500 stands for zero in the data rows.
In the table below, every row is followed by its label. The labels come from one hidden rule.
160 338 792 326 499 589 319 387 516 432 604 517 930 373 820 399 691 999 631 085 393 522 360 590 613 729 560 592 329 546 767 250 516 000 458 470 339 083 611 415 538 320 778 580 385 723 705 746 T
605 502 510 537 448 615 637 464 519 524 411 443 463 468 383 666 593 266 478 477 494 624 428 463 501 490 420 502 463 478 500 547 388 357 447 369 559 563 482 363 579 438 211 476 898 478 601 540 I
272 406 678 403 349 552 434 390 434 510 570 623 780 540 562 426 712 824 601 744 487 531 441 609 565 541 538 528 382 508 560 455 370 271 656 429 448 427 485 542 679 455 508 467 232 767 628 373 T
788 502 558 435 441 543 596 551 599 512 454 165 651 434 635 438 358 629 560 341 598 639 532 466 402 461 503 327 415 562 423 677 726 667 735 564 528 415 426 391 575 464 499 471 386 365 409 267 P
783 492 564 432 486 569 538 459 424 414 422 599 521 446 480 366 641 370 463 537 573 449 395 558 423 502 619 499 514 601 638 447 270 287 552 445 434 516 563 559 400 613 500 349 353 488 676 563 T
785 323 591 151 369 542 457 603 507 532 445 330 393 476 597 328 576 599 549 416 654 808 560 540 448 556 545 610 426 546 553 444 673 525 134 586 435 591 571 455 794 342 328 593 725 412 559 590 P
341 543 464 494 529 416 706 581 485 462 420 447 202 565 270 536 519 457 419 762 592 621 624 448 566 508 438 408 654 498 527 591 548 860 458 504 497 444 566 580 414 386 561 436 406 199 426 278 T
630 389 767 519 501 604 525 444 475 531 509 249 467 439 999 425 568 723 559 313 470 390 502 601 550 519 495 641 441 564 515 603 668 537 162 567 440 540 446 656 618 527 261 554 400 451 483 516 T
219 337 573 258 312 503 439 358 447 512 641 509 703 486 552 457 746 818 542 275 511 160 370 555 544 619 619 672 388 626 612 173 469 107 500 422 401 459 465 493 499 487 577 662 000 601 711 497 T
325 467 505 406 497 439 473 506 486 418 522 541 704 512 735 762 452 502 469 452 443 657 538 542 463 484 535 538 465 516 626 368 481 383 510 476 435 270 531 585 414 612 486 366 411 427 500 584 T
546 401 546 454 499 589 514 468 561 516 402 214 491 446 485 368 477 463 594 480 599 495 524 487 448 614 527 452 492 598 519 337 498 282 467 529 550 602 525 568 587 364 408 551 415 641 454 503 P
726 443 423 344 359 606 455 483 653 577 468 281 609 474 866 465 596 762 476 041 592 513 580 402 573 515 417 634 387 634 622 497 679 428 230 517 527 496 398 395 448 510 163 724 857 600 450 582 I
598 489 438 449 377 646 352 540 504 540 557 282 271 465 280 372 590 636 578 426 526 538 527 436 422 550 609 545 444 563 544 461 713 347 409 566 473 775 511 538 556 436 330 567 611 641 419 543 P
159 585 247 546 561 440 606 517 349 441 387 875 544 577 479 713 368 250 450 546 286 580 481 473 593 556 517 451 491 416 298 519 419 457 763 514 617 499 614 614 307 655 999 360 616 583 417 266 T
728 505 355 426 427 525 417 601 616 530 387 269 264 422 790 488 588 516 348 336 556 486 522 377 268 368 467 507 444 527 508 504 648 581 166 712 560 549 424 368 552 346 395 539 620 341 250 435 P
496 541 451 605 399 461 504 450 524 472 543 619 441 611 213 608 612 426 415 661 374 295 476 482 525 484 546 413 592 483 523 588 719 233 499 434 549 596 612 751 640 607 691 530 601 462 412 353 T
138 524 453 599 518 372 614 347 495 405 384 772 669 536 101 639 382 150 458 724 318 536 478 444 513 525 450 353 700 401 354 642 308 538 681 398 644 236 570 631 272 506 999 415 358 373 679 372 T
000 606 536 714 644 448 620 439 331 338 469 740 872 569 080 613 447 366 478 999 331 398 496 595 560 537 543 358 587 459 372 562 266 560 722 508 592 000 715 737 276 680 751 459 236 553 543 208 T
913 487 480 401 471 569 388 516 614 597 518 736 354 526 654 420 414 749 523 392 554 644 478 428 452 624 449 480 480 601 471 674 744 687 223 510 522 636 566 294 406 414 629 580 726 446 541 493 I
762 577 276 827 587 458 623 562 570 503 424 714 428 615 219 401 382 230 447 877 497 513 470 375 364 305 186 301 608 387 352 868 593 555 252 579 603 809 359 544 504 460 640 275 941 147 532 307 I
185 587 487 604 724 445 509 416 355 403 513 834 999 519 000 668 519 327 486 999 363 305 473 464 608 564 761 367 752 342 404 332 434 473 686 328 462 108 663 716 193 735 999 319 137 676 538 464 T
308 530 677 744 539 428 606 413 369 471 509 881 547 444 443 740 494 300 505 666 253 406 353 523 564 520 584 567 465 394 381 630 300 387 634 432 496 491 663 677 357 424 765 405 244 631 789 327 T
605 548 338 681 477 480 514 472 491 520 457 468 330 410 732 473 582 666 523 426 524 460 618 483 449 380 490 484 449 569 651 553 691 539 460 495 544 726 475 307 668 555 391 513 510 749 456 521 P
157 458 618 631 542 474 504 418 415 432 479 856 733 465 193 591 400 069 475 588 302 483 422 629 591 515 709 435 397 433 508 497 500 465 625 377 608 168 611 661 225 550 531 405 126 504 679 417 T
182 480 661 395 501 447 433 369 279 446 456 738 906 473 153 470 603 554 581 755 248 272 429 543 658 538 671 580 476 488 722 340 387 000 705 436 451 000 608 648 249 600 885 492 241 741 730 683 T
665 493 444 604 490 478 552 605 412 493 425 425 664 526 475 393 606 480 392 445 415 306 502 458 538 511 479 485 402 499 550 383 524 678 392 510 559 597 424 380 600 445 520 533 587 349 486 374 I
707 550 477 735 513 496 467 471 487 479 463 616 605 535 613 458 500 257 490 559 709 565 526 471 401 506 368 431 420 594 507 448 574 521 373 513 581 411 366 543 506 327 345 603 835 383 538 503 P
448 737 081 999 670 398 647 574 560 529 410 708 338 628 458 409 255 165 303 729 598 705 682 299 290 348 276 414 548 468 258 805 432 999 425 634 670 462 373 460 551 667 313 298 902 024 416 000 I
870 538 292 827 611 499 620 569 595 584 414 798 221 594 173 615 504 570 437 582 610 687 576 412 386 484 305 399 347 469 524 634 528 723 486 647 509 884 318 265 636 519 417 389 503 329 430 421 P
920 574 327 817 433 394 644 634 560 563 438 169 052 538 374 394 344 523 331 682 549 585 594 343 402 407 253 391 622 504 370 663 706 672 309 618 557 754 324 260 610 493 145 389 817 222 203 264 I
569 465 337 390 600 441 668 615 577 513 445 622 455 395 386 541 420 377 548 306 642 453 451 543 540 429 339 384 358 476 614 527 604 504 229 478 519 564 391 515 600 445 437 658 839 412 364 247 T
639 618 379 733 626 371 582 543 510 471 385 300 000 536 455 407 410 199 334 383 615 729 621 318 265 307 339 284 604 444 240 944 572 806 390 554 688 748 440 247 589 550 549 581 999 251 211 295 P
325 409 625 480 470 521 422 459 495 408 532 664 664 514 691 546 334 318 506 518 466 422 492 494 489 550 417 491 663 494 641 550 437 664 581 385 481 521 509 520 607 633 843 451 345 620 551 317 T
721 545 585 632 406 545 436 496 464 515 474 750 159 474 437 496 439 235 447 534 516 623 543 548 381 633 509 444 593 405 544 537 619 586 443 402 414 299 445 502 525 507 491 466 341 681 354 411 P
326 504 553 469 483 418 407 477 469 482 469 467 899 484 213 469 585 504 579 784 425 466 411 575 534 579 493 478 468 539 320 421 495 513 549 444 428 292 699 521 399 523 643 475 720 744 476 301 T
136 551 456 832 527 408 614 494 525 536 495 745 375 540 337 520 302 315 447 754 500 453 508 357 330 393 429 376 595 519 446 814 508 806 830 504 554 640 490 522 396 520 581 255 891 360 478 355 P
847 410 605 495 426 497 474 516 492 528 501 359 365 533 676 360 519 473 504 495 583 455 509 450 516 540 487 579 368 556 659 532 555 312 499 516 558 244 448 437 628 520 399 460 664 495 404 473 I
759 619 232 485 449 542 632 616 679 601 458 150 000 525 999 139 536 550 435 500 654 780 583 369 370 298 302 538 527 548 589 660 739 508 172 637 550 945 454 203 759 371 469 469 860 223 353 550 I
743 514 496 410 328 522 507 596 471 522 464 716 338 359 551 427 496 917 574 346 555 416 502 569 423 550 441 666 417 570 438 624 699 258 441 500 411 798 426 357 625 510 311 504 485 274 498 620 P
542 624 424 555 627 470 597 649 553 589 382 727 311 556 556 367 409 437 428 623 434 579 513 406 458 492 462 447 614 434 626 782 490 770 488 586 552 473 517 420 476 492 552 447 414 385 329 434 I
625 478 343 324 371 505 417 626 587 572 611 348 358 402 952 306 605 644 478 067 585 633 502 528 528 430 537 596 282 607 589 618 758 466 276 509 533 992 330 573 455 373 357 651 597 611 282 534 P
175 475 384 555 633 390 381 436 434 502 469 729 731 434 449 443 651 519 518 638 607 446 451 571 502 615 418 617 603 430 480 418 357 452 787 384 475 336 513 466 324 625 977 490 381 509 718 558 T
552 620 515 481 565 507 497 619 614 575 427 621 407 560 336 534 529 309 497 223 612 467 576 536 501 426 275 425 553 580 571 635 558 510 512 622 642 762 474 498 618 554 469 445 681 409 529 506 P
420 419 472 351 341 565 431 489 462 527 506 331 385 432 536 485 549 674 538 373 482 527 514 458 511 469 501 515 504 387 574 556 622 556 471 453 442 704 514 484 461 415 595 493 512 516 510 416 I
680 505 486 430 431 558 552 599 621 484 558 568 317 450 726 432 447 609 504 252 549 849 594 520 504 436 554 528 321 553 569 426 537 376 298 577 555 870 433 272 372 391 317 528 706 331 296 499 T
312 544 549 613 535 577 439 466 462 489 486 614 974 523 105 466 563 600 465 525 365 335 464 566 492 559 602 496 674 479 552 294 361 446 627 414 408 578 533 737 421 448 710 607 238 516 577 361 T
756 376 506 166 466 585 314 570 495 558 522 356 543 469 999 327 525 819 539 329 645 751 491 469 458 597 398 731 425 537 615 306 674 337 479 543 500 826 426 352 626 486 429 758 653 582 615 695 P
563 548 489 720 657 435 552 526 515 441 418 596 458 640 284 439 361 326 385 573 541 613 674 425 431 348 411 512 462 485 455 590 681 999 383 538 548 632 566 414 311 403 535 272 696 331 366 477 T
233 380 823 118 479 497 302 308 315 351 631 605 999 397 669 614 680 712 659 663 414 261 411 712 744 656 669 564 497 417 515 261 342 066 724 360 429 289 736 999 181 597 652 619 000 949 748 830 T
607 602 449 662 577 422 655 548 490 454 410 801 331 640 242 514 218 300 354 771 529 607 465 465 461 372 322 475 714 329 429 661 482 404 775 451 581 349 492 557 319 606 575 436 959 382 397 228 T
641 483 573 719 453 393 718 471 514 526 446 722 402 552 431 531 480 530 502 385 461 477 474 393 425 445 498 359 530 398 458 551 368 582 685 565 488 691 558 510 576 626 518 534 469 480 344 580 I
187 540 511 762 503 515 468 352 366 479 457 735 585 481 298 721 493 531 446 880 316 364 447 646 591 560 616 606 572 452 484 244 276 329 476 375 551 346 675 715 366 575 647 357 228 695 422 528 T
356 545 774 511 567 489 454 496 372 432 526 815 949 488 206 779 537 378 553 582 361 191 533 602 542 571 691 662 603 554 344 337 317 262 687 286 500 149 514 675 357 498 883 440 038 810 630 676 T
708 465 530 353 455 560 542 609 490 513 499 765 121 547 666 440 505 699 593 044 573 616 378 388 502 449 547 625 444 578 531 500 369 479 259 595 444 459 434 503 608 458 022 558 457 651 319 602 I
457 516 555 583 612 405 463 464 482 453 455 780 466 464 171 583 338 416 459 573 368 345 415 551 521 464 584 486 662 496 397 625 473 357 677 460 529 361 557 518 394 589 703 525 711 522 450 577 T
590 558 491 632 622 439 600 536 511 549 464 471 100 530 383 397 335 423 493 663 478 481 621 481 411 283 413 436 583 518 420 649 319 661 640 470 516 678 580 448 281 576 498 471 663 395 512 111 P
100 656 665 439 588 421 576 366 412 365 485 847 771 586 274 678 477 000 442 581 371 088 541 497 627 555 507 439 663 355 380 466 179 350 845 429 530 269 622 469 437 553 662 442 274 480 500 537 T
Here are more rows. What is the label of each one?
504 439 531 219 393 568 461 495 556 584 548 594 431 516 664 447 510 593 486 150 484 489 602 573 375 523 467 645 498 531 658 532 643 491 435 589 471 431 513 623 576 491 568 636 564 651 634 677 >> P
643 354 629 503 435 523 430 620 523 396 598 312 615 408 680 619 674 868 570 633 505 264 446 478 457 530 555 514 529 512 459 393 451 500 764 454 462 308 469 565 584 413 682 533 387 476 457 558 >> T
423 533 449 635 578 446 567 438 451 428 514 447 400 475 534 560 600 350 452 369 397 493 504 588 433 581 616 560 611 508 440 479 358 713 519 505 500 546 437 619 570 466 541 616 332 495 693 320 >> T
736 494 562 296 537 582 397 490 498 528 646 581 523 425 693 238 697 766 556 192 469 579 544 508 389 518 478 440 480 520 510 417 446 534 476 520 436 321 484 654 680 445 293 603 656 439 358 752 >> P
681 609 181 887 605 323 789 659 629 607 339 680 027 628 044 559 281 066 369 740 625 766 762 270 355 315 258 311 757 484 329 883 666 979 248 678 648 966 343 267 668 527 309 338 999 061 103 188 >> I
586 449 633 432 461 516 282 500 637 472 600 602 567 408 879 431 694 730 516 566 493 507 470 591 622 576 537 585 294 532 648 685 493 267 404 439 466 828 495 544 398 516 347 623 146 609 509 672 >> T
202 538 543 650 685 327 586 316 365 388 379 920 715 538 173 642 409 237 355 999 186 462 531 486 536 504 670 456 595 378 472 618 360 445 999 486 579 234 682 550 292 737 862 364 199 653 633 337 >> T
744 448 415 369 546 553 524 576 722 586 511 261 412 471 999 303 653 384 571 086 641 722 602 512 450 455 453 575 338 588 507 644 715 102 080 567 467 736 423 400 814 441 199 615 756 610 383 465 >> P
965 481 469 135 405 533 390 589 688 617 484 025 251 473 727 345 649 444 487 292 619 981 622 440 517 391 276 530 295 614 669 427 818 609 222 614 493 953 294 281 781 360 063 488 956 445 265 654 >> I
393 408 420 367 403 580 513 502 510 484 503 359 663 383 384 515 370 443 529 376 364 550 470 568 572 601 525 498 491 609 576 465 387 077 695 398 419 260 462 531 543 484 727 727 237 693 421 655 >> T
722 652 378 582 670 372 609 487 478 458 405 797 400 624 490 619 407 326 477 612 446 514 526 507 497 343 459 447 483 488 354 593 455 999 717 511 580 427 505 558 558 571 760 367 398 415 492 267 >> T
499 625 460 665 545 455 540 525 540 505 453 337 338 525 449 501 421 448 409 658 579 470 626 479 528 586 457 390 430 506 347 737 326 587 391 472 548 635 442 577 611 537 467 386 815 133 444 511 >> I
466 548 625 672 607 453 561 536 570 555 417 492 410 446 326 560 383 521 508 788 449 527 517 441 404 511 568 432 480 516 458 467 487 620 197 495 449 797 441 468 520 604 672 470 543 327 414 329 >> P
410 536 417 700 525 410 517 470 404 488 403 906 814 555 366 583 352 444 503 730 379 300 541 530 496 384 564 546 813 402 407 775 416 482 608 509 497 370 589 583 477 582 649 386 428 440 405 271 >> T
246 520 287 761 659 465 563 547 490 480 470 717 361 587 078 656 324 341 448 446 519 480 508 499 540 390 449 329 634 485 385 576 537 742 517 540 594 570 458 385 494 660 295 431 671 225 371 269 >> T
650 446 463 331 374 670 312 524 658 585 575 509 507 412 999 443 596 641 568 211 434 596 491 508 462 637 453 664 446 599 435 410 519 068 366 557 496 499 501 378 596 366 045 464 413 387 568 780 >> P
626 539 347 525 502 448 572 437 501 533 445 708 716 579 584 518 312 416 477 812 392 505 504 451 566 450 606 425 450 497 350 551 312 603 618 449 485 662 581 667 378 566 476 428 392 623 461 342 >> I
753 615 384 485 563 397 412 537 580 606 609 437 586 539 718 555 559 467 566 498 386 439 538 531 466 522 478 525 466 490 387 497 585 637 528 554 450 540 360 408 500 334 389 422 603 475 409 469 >> P
639 504 559 343 391 533 446 464 534 567 488 269 391 577 702 487 583 476 405 571 541 625 550 523 507 496 480 463 513 522 449 611 597 736 313 512 426 434 458 511 610 356 495 473 677 549 515 622 >> P
660 368 544 351 342 630 360 486 610 593 631 000 211 375 999 309 807 779 605 312 488 605 380 647 744 576 560 605 359 660 685 184 538 450 382 544 333 223 438 401 612 461 395 821 339 745 605 836 >> T
666 589 298 669 432 470 620 557 508 532 446 314 406 534 572 326 351 525 446 155 537 504 453 565 410 527 425 550 545 522 513 409 389 689 272 524 516 613 496 363 448 501 409 473 460 472 344 400 >> P
030 631 673 751 585 433 570 464 400 408 535 631 804 567 048 697 409 315 482 784 263 390 375 450 468 520 573 564 687 507 294 454 341 698 922 402 609 136 624 706 127 622 630 422 262 480 573 486 >> T
799 531 457 636 391 435 426 564 566 516 629 274 435 467 658 364 451 514 498 156 669 581 591 478 508 502 490 561 378 577 528 392 559 609 539 493 499 821 560 383 675 442 421 537 695 511 621 496 >> I
760 498 432 200 548 518 486 539 501 409 534 549 534 468 415 674 420 829 477 689 416 451 510 533 520 375 456 503 513 502 469 545 332 537 533 455 569 304 582 584 548 527 266 388 374 430 613 460 >> T
513 397 584 404 438 513 356 534 656 533 478 331 592 434 220 358 579 535 562 235 401 635 488 547 450 467 473 560 224 558 544 311 446 217 530 566 328 505 520 661 718 447 273 529 393 728 566 625 >> P
448 464 656 495 567 605 495 503 583 538 591 497 680 459 724 417 433 725 507 250 545 615 491 478 611 583 535 487 572 504 546 516 402 672 447 512 418 558 558 533 647 476 466 685 423 521 427 585 >> I
318 542 487 718 559 444 657 503 468 507 448 658 600 525 246 614 398 540 477 698 411 466 585 554 428 405 503 533 584 418 430 267 487 597 432 500 568 454 434 507 467 690 967 458 756 341 604 386 >> P
459 446 509 268 499 501 518 432 553 552 426 483 126 450 697 427 423 955 513 307 511 515 520 435 570 548 547 563 614 616 645 569 687 622 390 555 447 643 376 427 565 361 364 490 622 557 553 454 >> I
The hidden rule looks at only part of the columns. Which column or columns, counting from 0, in order?
9 23 24
